m =
[[131 127 126 125 133 126 115 129 121 132 124 120]
 [128 123 126 126 127 127 121 124 119 136 124 133]
 [129 134 132 118 125 127 132 115 130 119 128 121]
 [126 132 123 128 125 122 126 128 121 112 124 141]
 [127 124 128 122 130 139 132 102 125 122 118 136]
 [135 128 126 131 126 130 127 121 126 125 123 131]
 [126 132 133 120 131 130 126 117 122 123 124 130]
 [133 133 123 128 133 127 124 131 129 138 135 124]
 [129 126 120 128 126 126 127 122 122 133 128 121]
 [125 131 119 129 124 127 132 114 116 135 121 131]
 [121 128 128 127 131 133 126 121 123 124 125 129]]
Indices start at 1.
row 1 col 1 = 131
row 7 col 3 = 133
row 6 col 9 = 126
row 4 col 4 = 128
row 11 col 4 = 127
row 3 col 7 = 132
row 8 col 1 = 133
row 7 col 7 = 126
row 4 col 10 = 112
row 5 col 6 = 139
row 10 col 1 = 125
row 5 col 2 = 124
row 9 col 1 = 129
row 9 col 8 = 122
row 7 col 11 = 124
row 5 col 8 = 102
row 6 col 7 = 127
row 4 col 11 = 124
row 1 col 10 = 132
row 10 col 6 = 127
row 6 col 5 = 126
row 9 col 12 = 121
row 8 col 10 = 138
row 4 col 8 = 128
row 1 col 3 = 126
row 5 col 11 = 118
row 6 col 6 = 130
row 9 col 3 = 120
row 4 col 6 = 122
row 2 col 4 = 126
row 2 col 2 = 123
row 7 col 5 = 131
row 3 col 12 = 121
row 6 col 12 = 131
row 9 col 4 = 128

data =
[[126 131 131 129 131 130 130 129 131 121 130]
 [129 130 128 125 125 130 133 128 126 128 128]
 [122 123 129 129 131 125 119 126 131 130 122]
 [120 155 107 134 126 130 131 130 132 123 114]
 [137 122 131 125 124 128 128 137 136 129 121]
 [131 126 146 116 138 135 141 135 118 125 124]
 [130 123 130 127 133 124 128 126 128 129 132]
 [129 142 124 127 133 126 131 123 129 127 124]
 [130 121 134 126 129 127 127 127 127 129 132]
 [134 112 137 124 131 130 125 131 128 131 135]
 [128 126 136 123 125 131 126 128 127 130 127]
 [130 133 125 129 124 125 127 126 131 128 123]
 [127 117 136 126 136 135 130 130 122 128 141]
 [128 130 117 137 123 124 120 125 135 129 132]]
Indices start at 1.
(1, 1): 126
(7, 8): 126
(5, 6): 128
(8, 10): 127
(14, 3): 117
(10, 11): 135
(6, 5): 138
(9, 6): 127
(7, 4): 127
(1, 10): 121
(8, 2): 142
(2, 2): 130
(13, 2): 117
(7, 10): 129
(8, 7): 131
(12, 1): 130
(10, 7): 125
(9, 5): 129
(11, 3): 136
(13, 3): 136
(10, 5): 131
(6, 9): 118
(6, 7): 141
(8, 3): 124
(4, 9): 132
(1, 9): 131
(11, 4): 123
(9, 4): 126
(10, 1): 134
(4, 3): 107
(10, 3): 137
(14, 9): 135
(13, 4): 126

arr =
[[130 128 130 127 128 136 157 140]
 [130 130 156 143 127 128 126 128]
 [132 130 129 130 154 145 129 129]
 [131 131 129 134 158 137 129 128]
 [134 129 129 127 139 157 133 130]
 [158 138 129 124 126 122 127 133]
 [131 130 157 141 127 128 126 129]
 [153 131 128 124 128 123 126 144]]
Indices start at 1.
row 1 col 1 -> 130
row 2 col 3 -> 156
row 3 col 4 -> 130
row 5 col 7 -> 133
row 2 col 5 -> 127
row 8 col 6 -> 123
row 8 col 8 -> 144
row 1 col 7 -> 157
row 7 col 5 -> 127
row 6 col 8 -> 133
row 7 col 1 -> 131
row 2 col 1 -> 130
row 1 col 5 -> 128
row 4 col 5 -> 158
row 5 col 5 -> 139
row 8 col 4 -> 124
row 7 col 4 -> 141
row 4 col 1 -> 131
row 2 col 8 -> 128
row 5 col 2 -> 129
row 3 col 7 -> 129
row 5 col 6 -> 157
row 1 col 4 -> 127
row 4 col 8 -> 128

a =
[[120 111 139 115 143]
 [137 124 135 141 132]
 [128 128 128 128 128]
 [138 123 147 121 105]
 [132 126 131 134 129]
 [132 134 143 132 139]
 [132 126 131 134 129]
 [128 128 128 128 128]
 [119 135 144 132 134]
 [128 128 128 128 128]]
Rows and columns are counted from 1.
(1, 1): 120
(8, 2): 128
(4, 2): 123
(8, 1): 128
(10, 1): 128
(7, 1): 132
(4, 4): 121
(7, 3): 131
(9, 3): 144
(6, 3): 143
(5, 5): 129
(7, 4): 134
(8, 5): 128
(2, 3): 135
(3, 1): 128
(10, 2): 128
(5, 2): 126
(8, 3): 128
(6, 5): 139
(9, 5): 134
